Named moves (each a turn or a mirror), then the moves between two rows, first move first; the first pair answered
j_969 (before -> after):
[-1.29  2.29  0.23 -1.12 -0.36  1.22 -1.15  1.61  0.88  0.48 -0.79  1.16
  0.15  3.64]  ->  [-1.74  2.66  0.51 -0.45 -0.52  1.16 -0.75  2.00  0.84 -0.35 -1.35  2.23
 -0.09  2.46]
[ 0.77 -2.53  0.32 -0.60  0.26 -0.40  0.96 -2.22 -0.98  1.01  1.56 -1.75
  0.65 -2.80]  ->  [ 0.06 -1.83  0.49  0.21  0.17 -0.43  1.39 -2.23 -1.01  0.35  0.90 -0.91
  0.48 -3.82]
[ 1.38 -0.74  0.00  1.44 -0.32 -1.02 -2.72 -3.04  1.46  1.54  0.46 -1.96
 -0.02  2.14]  ->  [-0.53  0.91  0.95  3.70 -0.71 -0.92 -1.12 -2.45  1.17 -1.20 -1.18  1.40
 -0.55 -1.58]
[-0.15  1.02  0.67  0.15 -0.09 -1.49 -0.22  1.87  0.76 -1.11 -1.35  0.89
 -0.35 -0.41]  ->  [ 0.89  0.15  0.36 -0.85  0.03 -1.76 -1.17  1.44  1.17  0.12 -0.76 -0.59
 -0.12  1.51]
j_902 (before -> after):
[-0.83 -0.28 -0.72  2.10  1.07 -1.07  0.76 -4.05 -0.92 -1.52 -0.32 -1.22
  0.25 -2.03]  ->  [-1.93  2.80 -0.36  2.11  0.05 -0.41 -1.97 -1.98  1.62  1.97  0.16 -0.50
  0.30  0.84]
[-2.38  3.01 -0.18  4.65 -0.29 -0.41 -1.16  1.60  2.52 -1.38 -2.05  1.84
  0.06  0.15]  ->  [-2.73  2.34  0.11  2.68 -0.13  0.09  0.21  2.18  1.11 -3.63 -2.28  2.13
 -0.44 -2.62]
[ 1.01  2.69 -0.29  3.83 -0.92 -1.18 -2.34  0.22  2.95  3.44 -0.34 -0.57
 -0.79  6.24]  ->  [-2.70  2.86  1.84 -4.27  0.22  3.55 -0.07  4.93  0.70 -2.12 -0.33  1.38
 -2.84 -1.65]
j_276 (before -> after):
[ 2.05  0.53 -1.90  7.07 -1.41 -2.02  1.25  0.74 -0.72 -0.73 -1.25  1.15
  2.39 -0.32]  ->  [ 2.19  0.57 -1.84  6.89 -1.86 -1.86  1.40 -0.33 -0.78 -0.39 -0.81  0.97
  2.54 -0.73]
[ 0.79 -2.86 -0.62 -2.59  0.26  0.60  0.95 -1.55 -0.24  0.27  1.25 -2.37
  0.22  0.23]  ->  [ 0.69 -0.69 -1.31 -2.39  1.73  0.32 -1.29  2.73  0.74 -0.67 -0.34 -1.39
 -1.35  1.69]
[ 0.87 -1.04  0.31 -1.95 -1.19  0.82  0.13  0.51  1.43  2.17  1.55 -0.81
  1.06  1.24]  ->  [ 0.62 -0.32 -0.01 -1.77 -0.50  0.68 -0.52  2.20  1.46  1.91  0.83 -0.40
  0.71  1.64]
j_321 (before -> after):
[ 0.08  1.47  0.16  0.57 -0.70 -0.10  0.95 -0.32 -1.32 -3.78  0.07 -0.72
  1.11 -3.82]  ->  [ 0.31  1.67  0.12  1.95 -0.92 -0.36  0.82 -0.83 -1.16 -3.58  0.09 -0.59
  1.18 -3.22]
[-3.46 -0.39  0.59  0.71 -0.23  1.03  2.01 -1.01 -1.81 -2.66  0.33  1.93
  0.10 -3.82]  ->  [-3.21 -0.12  0.49  1.92 -0.49  0.46  1.93 -1.89 -1.44 -2.30  0.22  2.24
  0.28 -3.49]
[ 0.14 -0.85 -0.87  6.00 -1.12 -1.02 -0.20 -0.55  1.09 -0.28  2.02  0.22
  0.88  1.79]  ->  [-1.05  0.39 -0.25  4.90 -1.41 -0.23 -1.45  1.50  2.21  0.89  1.82  0.82
  0.34  2.23]
[ 0.25 -2.55  0.09 -2.18  0.84 -0.01  1.41 -2.70 -1.51  0.42  1.60 -1.07
  1.64 -1.10]  ->  [ 0.69 -2.27  0.05  0.13  0.34 -0.79  1.27 -3.92 -1.38  1.03  1.06 -0.77
  2.20 -0.36]
Now pairs of rows:
(2 to 3 moves a pair)
[ 0.23  1.14 -1.31  7.37  1.94 -2.08 -0.08  3.55  1.62 -2.29 -2.34  1.12
 -0.86  2.78]  ->  [-1.10 -4.64  0.98 -2.32 -0.96  2.89  3.43 -3.92 -1.01  0.68  3.70 -1.76
  2.48 -2.64] : j_969 j_902 j_276
[ 0.31  0.65  0.10  1.43  0.26 -0.06 -2.58  1.23  0.88  1.55  0.49 -0.75
 -2.05  3.02]  ->  [-2.09  0.55  1.40 -0.74 -1.06  2.61 -0.87  0.39 -0.05  0.63  1.36  1.03
 -1.80 -1.93] : j_276 j_902 j_969
[-2.12  0.45 -0.32  2.77 -2.17 -0.32 -3.61 -0.58  2.83  2.87  1.64  1.48
  0.74  4.02]  ->  [-4.46 -0.96  1.59 -3.44 -1.33  3.05 -0.48  0.97 -0.05 -1.98  1.97  2.75
 -0.13 -3.15] : j_902 j_276
[-2.73  3.74  2.11  1.94 -0.81  1.76 -1.62  1.39  1.70  3.16  0.50  2.14
  1.47  0.42]  ->  [ 0.49 -0.51  1.01  5.67  0.92 -2.06  2.48 -2.25 -1.61 -1.73 -0.89  0.54
  1.66 -1.26] : j_902 j_276 j_902
[-1.28  1.94 -0.27  3.25 -0.61  2.43  0.30  0.44 -0.36 -2.10 -0.89  0.86
 -0.11 -1.92]  ->  [ 0.90  0.30 -0.94  2.54 -1.35  1.62 -1.12 -2.19  0.45  1.63  1.15 -1.95
  1.38  2.36] : j_276 j_902 j_969
[ 3.70 -1.23 -0.55 -0.30  2.75 -0.04  2.63 -2.23 -3.14 -0.83  0.84 -1.79
 -0.37  1.95]  ->  [ 1.12  3.37 -0.25 -0.49  1.42  2.05 -1.32  1.43  0.61  3.16  1.14  0.66
 -0.75  4.30] : j_321 j_902
